Each row of X is roughly a mix of the hidden directions of one of a few groups; one row fits no group.
X (133 x 10):
[[-50  -5 -23  12  14   0  30  21 -46  -6]
 [ 46  37 -17 -27  35   6  17  -3 -19 -21]
 [-27  41 -19 -35 -47   4   1   0 -24  -7]
 [ -5  -3 -11  38  37  -3  21  31 -14 -48]
 [-10   2  11  43  -1  -3  -5  42 -30  46]
 [-13 -47 -12 -58  -3   6  20  -1   7 -21]
 [  2 -13  25 -20  -1  15 -50  -6 -53 -12]
 [-72 -20  13 -26  -4  -4  -6   5 -18   2]
 [-37  -3 -30  -1 -32   8   8  27   4  51]
 [ 30 -20 -34   8 -24 -23  23 -37 -13 -35]
 [ -8 -32  53   1  -5  18  40 -28  13   6]
 [-11  19 -36 -30 -16  11 -17 -10 -13  57]
 [ 18   0 -15  -2 -17  11  -7   6 -65 -40]
 [ -6  24 -14 -42  11 -53  -6  14  29 -17]
 [ 31   9  33 -21  23 -14 -25 -53  -1   7]
 [ 21  10  31 -26  19 -38  14 -45  23 -12]
 [-14 -11  45  18  22 -20  35  31 -23 -24]
 [ 24  44  29   5 -34  -5  34 -26 -21  -6]
 [ 50  24 -10   4 -27   2 -24  35  19 -28]
 [-27 -19  23 -10 -31 -22  29 -30   3 -45]
 [ 29  18  18 -23 -53   4   2   7  20 -39]
 [ 39  52   5 -21  -3  14 -29  11 -33   5]
 [ 18 -48 -25 -17 -20 -13 -47 -15  -2  17]
 [-12  18 -16   9  37 -19  10 -32  57  -3]
 [-28   1 -28  46  40  30   0  18   9  17]
 [-33 -44 -12   8 -21  11 -20 -22  41 -21]
 [ 25  -7  15 -56  25   0  -8 -42  12  17]
 [ 27 -22   0  44  25 -32  -9   4  24 -38]
 [ 34  -4  -2  34 -28 -47 -14  -4  36  -2]
 [-22   0   5 -33 -57  -4   2 -20  12  39]
 [-30 -34   1  25  23 -11 -17  35  28 -34]
 [ 29  20   0   9  44 -25  29  18  19 -37]
 [ 35   2 -19  37 -19 -22 -41 -16  12  31]
 [ 20  -4 -10  33 -24 -30  17  18   8 -56]
 [ 32   6   0  33  26  18 -12  11  34  48]
 [ 21   3  -5  -2  29 -14 -19  29 -16  62]
 [ 36   3 -15  -1 -62   5 -33  18   2  -2]
 [-34 -17   5  24 -32   8  25  36 -32 -28]
 [-13 -15  26  20 -24  17  35 -35  34 -31]
 [  9 -13   8  30 -29  31 -25  36  19  39]
 [-18  -4  15  21  11  49  32  12 -36  30]
 [-11  43  -1  30  25 -36 -25  35  10  10]
 [ 22  29  11 -39 -15 -31  23  -9  43  16]
 [ 15   9  -1   5  34 -62  21 -30   9 -10]
 [ -3  21  51 -16   9  48  25   9  -1 -21]
 [  5 -15   7  11 -21  -1 -31  54 -46   6]
 [ 17 -24  -8  22 -64   6  -9  -7 -18  28]
 [ 32  48 -25 -29  -8 -32 -26 -16  -8   0]
 [-51  -7  16  -1  40 -16  38  -7 -24  -4]
 [-11  39  -1  45 -37 -11 -20  17 -16  28]
 [-14 -13 -21  25 -32  14  23  48  18 -33]
 [-11  21  19  -9  -9  33   3  42 -45  30]
 [ 41  -1 -28 -23 -42 -27 -26 -26  -5   2]
 [ 17   1   0  -9 -29  11  -3  15 -67 -29]
 [ 35 -38   5   8 -48   9  -4 -31   0 -28]
 [-24 -21   1 -10 -36 -36  29 -37  -4 -31]
 [-20 -21  21  46 -46  -9 -14 -16  15 -23]
 [-14  37 -36  20  57   0  14  -5   6 -12]
 [ -9  -5  39  17 -25  -7  40 -12  15 -48]
 [ 10  -4   2  28 -34 -63  15  22  -5   8]
 [  1 -22   6  18 -12   3  13 -35 -25  62]
 [  3  24 -34 -48  19 -12  17 -26  -7 -36]
 [ 21   1  -9 -31  -2  50 -42 -12 -27 -15]
 [ -5 -12  29 -13   6  42 -54  30   9  -4]
 [ -8  -4   2 -57  21  -8  10 -34  -4  42]
 [-20 -46 -25  -3 -49   2 -10 -29  -7 -14]
 [ 39  39 -11 -16 -29 -38 -20  -4 -20  19]
 [-53 -44 -26   5   4  23   9   7 -21  18]
 [ 38 -17  -1  17  37  -5 -39  36   2  24]
 [ 22  20 -26 -38  17  32  15  -2 -39 -28]
 [ 62  17  14 -29  15  16 -20   1  13 -25]
 [  8  -3  27 -63 -34  -3   2 -18 -23   8]
 [ 19  12  -5 -60  37  -3  32   1  -1 -16]
 [-10   3 -38  10   7  -8 -39  47 -26  26]
 [ -6  41  -8   1  -2 -24   1  35 -21 -53]
 [ 16  20   8 -28 -19  -1 -31   0 -23  59]
 [-17  50   1  15 -40 -36  21  17  -6  12]
 [-19  40  -4  41 -17 -11 -17  16 -39  27]
 [ 12  32 -14  -5   3  27 -35  21 -43  34]
 [-46 -26  23 -11  19  -1  28  45  10  -8]
 [ 33   6 -22 -37 -28 -40 -24 -30   1  -7]
 [ 45  20  -4 -10  14  -3   7 -30 -27  49]
 [-16  30  34  10  44  -2  -2  42  27   1]
 [-41 -28   2  17 -20  46   6  28   1 -28]
 [ 49  10 -16  20 -39 -18 -20 -24 -22  20]
 [ -7   2  37  60   2   1 -19  12  36   9]
 [ 11  57  35  -2   4  -1  -7 -24  41   4]
 [ 45  22 -13   8  22 -31 -35  37  -3  -7]
 [-37 -17  43   7  10   1   5  49  27   4]
 [-45  -3  -6  12   3   0   6  32 -32 -50]
 [ -6  35   7 -39 -57   3  -2  -1 -27   6]
 [-22  56   1  -9 -45  -4  34  -3  -3   1]
 [-28 -26 -37 -28  37   9  16  -8   6 -39]
 [ 26 -20 -25  38 -26 -48 -16 -10  17   9]
 [ 11 -21   9 -46 -38 -35   0 -34 -13  -8]
 [ 37  23  -5 -19   8   0  11 -22 -44  45]
 [-39 -27 -21  27 -20  26   8  31 -25 -25]
 [-35 -25  11 -30 -22 -24  30 -32 -24 -21]
 [-46 -29  18  38 -29  13   4  30  11  -9]
 [-25 -17  31  31  21  49  28   1  17  -7]
 [ 36  13  -9 -12  59  12 -25   1  -5  30]
 [-32 -29  -6  40  31  13 -16  42  -7  11]
 [-60 -24  20   5  14   6 -18   2  41   5]
 [-11 -10   0  25 -11  31   0  41  27 -50]
 [ 13 -10 -52  15  17   0 -50  -5  16 -24]
 [-32  -4   7  16  36  22 -17  34  10  46]
 [  4 -10  34 -29 -15 -11  10 -38  -6 -53]
 [-18 -10  -7 -11  19 -59  24 -36 -14 -19]
 [-40 -30   7 -33  16  -9  19 -44 -23   9]
 [ 10 -21  -7   4 -30  50 -48  11  20   4]
 [-19  19 -21  -9 -46 -16  22 -47  13 -20]
 [-11 -19   3  27 -31 -22 -27  16  50 -27]
 [ 18  45 -11 -62   3   0 -11 -18  -8 -12]
 [ 27   7  -8 -60  -5  12   4   2  34  32]
 [ -6 -15  20  12  -8  25 -29  46 -40 -28]
 [  8  36 -18  30 -36   5  -4  52   8  14]
 [ 37  -1  10 -17  67 -22  -2  -8  -5   0]
 [ 33  -3  33   4 -17 -14 -28 -41  41   1]
 [  3   7  51   9   4  13  53 -22  23 -11]
 [ 16   1  42  44 -29 -16 -15  -1  39  10]
 [-10 -44 -51 -13   6 -13   0  21 -37  -1]
 [ -5 -42   4   5 -19 -24  -2  25   1 -59]
 [-46 -32   0   7   1 -46   9 -22  17 -27]
 [ 14 -18   1   9  14  22   4  15 -14 -72]
 [ 16   0  -4 -13  -1 -48 -32 -37  33  24]
 [  7 -14  29   6  48  -9  -3  40 -27 -32]
 [ 12  -5  58  23 -14 -13  44   3  18 -12]
 [  5  24  37 -36 -18 -22 -30  40  14 -13]
 [ 22  36  -2   4  -4   1 -58  25 -32  -1]
 [  9  19 -20 -22  32  19 -58 -12  24  -9]
 [ 24 -17 -20  32 -34  -1  -1   8  30 -49]
 [ 28 -29  12  25   8   4   3 -27  41  43]
 [-22  67 -27  -6  -4  -2   9  23 -19  13]]

Each list below has two rows that fit no group; the rest each fit one group, if only roughly. Name those rows in the order they come.
- Z_839: [ -9 -24 -43 -14 -15  -6 -11 -57  15 -17]
- Z_715: [-16  20 -23 -41  14   6  10   8 -13  59]
- Z_80: [ -7  19 -13 -50  21  22  36 -39   0  -8]
- Z_352: [ 30  17 -12  -8  26 -29 -15 -10  49 -35]
- Z_758: [-16   8   8  -8  28   8  59   8  24 -38]
- Z_822: [ 12  -5  10 -12  -4  14 -44 -10  34  56]
- Z_214: [ 19 -14 -14 -10 -24  -2 -51 -24  47   7]
- Z_241: [ 18   2  12  13 -51  25 -52   3  -1  16]
- Z_193: [-27  45  -6 -19 -13 -33  27  -3  11 -41]
- Z_616: [ 28  10  20 -12 -34  16   4 -14 -23 -57]
- Z_341: [ 23   4  13  54  28   7  38  16  19 -18]
- Z_143: [-23 -20 -18  -1  -2   7   9  -2  20 -71]
- Z_523: [-27   0 -23 -33  27 -23  44  -1   7  35]
	Z_758 Z_193
- Z_309: [  4  17  26   1 -32 -54   6  29   3 -32]
- Z_437: [ 15 -30 -24  38  14  39 -16  30   5 -28]
- Z_976: [ 21   3  -9 -15 -52 -11  15 -55  -2  -7]
- Z_407: [ 46 -38   8  17 -21 -16 -38  13  24   5]
- Z_521: [ -3 -31   2 -17  -6 -31   5 -30 -55  26]
- Z_185: [-25  26  -6  -1  15   0  39 -22   3 -57]
- Z_876: [ -5   5  39 -27 -46  37   2  26  -9  17]
- Z_208: [ 38 -10 -19  25  28  -4  36 -47   5  -4]
- Z_13: [  3 -51   2  14 -35 -24 -13  31  -9  33]
- Z_362: [ 14  20  42 -13  -9  -1 -40  10  50  -6]
- Z_448: [ 33  -5   7  59   8  15 -38   9  13 -17]
- Z_103: [45 10  2 12 10  7 -9 16 64  9]
- Z_316: [-24 -17  -3 -42 -13   8  37  31 -41   2]
- Z_385: [-45  21 -31   8  -3 -18  25  -9 -11 -47]
- Z_981: [-17   1  40 -50  -1   8  22   8   5 -42]
	Z_976 Z_521
- Z_874: [-12  50   8   1   4  18  15   9   2 -59]
- Z_432: [  0  44 -53 -21   1  10 -15 -33  10 -12]
- Z_903: [ 17 -13  48  25   4  16  11 -26  -3 -49]
- Z_158: [  9  29  33  -4 -18 -20 -21  33 -18  47]
- Z_706: [ 17  -4   6 -14   1 -35  54  -3 -21 -42]
- Z_233: [ 25 -21  -3  17 -19   8 -69   5  12  13]
- Z_783: [  5 -18 -22  16 -26  23  -2  15  25 -61]
- Z_719: [ 21  42 -15  35   4 -22  16 -19  -5  45]
- Z_585: [ 12 -43  16 -22 -26  24 -18 -24  21 -39]
- Z_493: [ 16 -20 -17  10 -52   4  24 -10 -49   3]
	Z_903 Z_706
- Z_956: [ -2 -22  -4  34 -41  35 -28 -11 -32  17]
- Z_182: [-38 -19  12 -10  13  23  28  42 -39   4]
- Z_198: [  2 -21  61  12   9  22  20  40  -4  -2]
- Z_340: [-17 -45  -2 -17   5  34  17  31 -36  22]
- Z_918: [ 26 -10  -5  -1 -10  15 -46 -32  38  34]
- Z_646: [-10 -45  24 -24  27   2 -12 -29  42  -7]
- Z_733: [  0  -1   9 -39 -33 -36  -4  13 -44  28]
- Z_518: [-27  -2 -39 -16  32 -35   1  35   8  28]
- Z_536: [ -2 -40  -1 -22 -45  29  -4  -1  43   2]
- Z_562: [-13  -6  38 -11   1  48 -17  28 -18 -37]
- Z_417: [-38  31 -18  41  -7 -30  37   3  -8  -3]
	Z_956 Z_646
- Z_390: [-37  38   2 -34  41 -16  19 -23  -4   1]
- Z_892: [ -8  41   9 -33   5 -35  27  31 -21 -24]
- Z_598: [ 24 -31   2 -15  57 -22 -15 -16  -2 -31]
- Z_545: [-28  27 -49 -25  22  -2 -13   2 -33  23]
- Z_225: [-32 -35  29 -13 -33  31  -5  25 -29  -1]
- Z_469: [ 54  -8   9   9  32  11 -26  -3  42 -16]
- Z_963: [ 29  12  37 -48 -12  40  -9  -2   1  20]
- Z_864: [-25  29 -30 -49  39  -2   7 -11  21  -1]
- Z_350: [-17 -24 -20   0  39  14  35 -41   3 -30]
- Z_534: [-17   7  -5 -16  50  -5  12  -7 -59   7]
- Z_914: [ 53  14 -13  -2  45  -3  -7  29  28  -1]
- Z_222: [  0  40  16  -9   2  11  10  19 -51 -41]
- Z_238: [-56 -11  39  20 -31   4   5 -16  20  -8]
- Z_104: [ 5 51 13 22 44 -2 33 21  9  6]
	Z_390 Z_238
- Z_305: [ 12  20  14  16  44  41  38   8 -26   5]
- Z_881: [ 12   2  15 -33  42  21  -9  18 -21  48]
- Z_381: [ 34  11  47 -31 -38   9  -8  24   5  15]
- Z_184: [ -9  12   2 -38  11 -56 -15 -25  -9  31]
- Z_748: [-20  26 -46 -37   8  -6   2 -27  19  34]
- Z_503: [ 20  22 -33  21  17  -4 -13  -5  32 -54]
- Z_306: [-15  28  36 -13  29 -38 -15  14   4  41]
- Z_261: [-34 -26 -57  18  -7  -3   1  32  10  18]
- Z_621: [  3 -27 -28 -37  -6 -33   9  28 -18 -41]
- Z_459: [-18   6  -7 -62  11   0 -32 -33  13  13]
- Z_747: [-16  12 -15  -3 -42  12  25  42 -19 -40]
- Z_383: [-36 -22 -10  38 -17 -13 -16  -7   9  52]
- Z_660: [ -7 -27  11 -13 -34  13 -34 -39  30  30]
	Z_748 Z_261
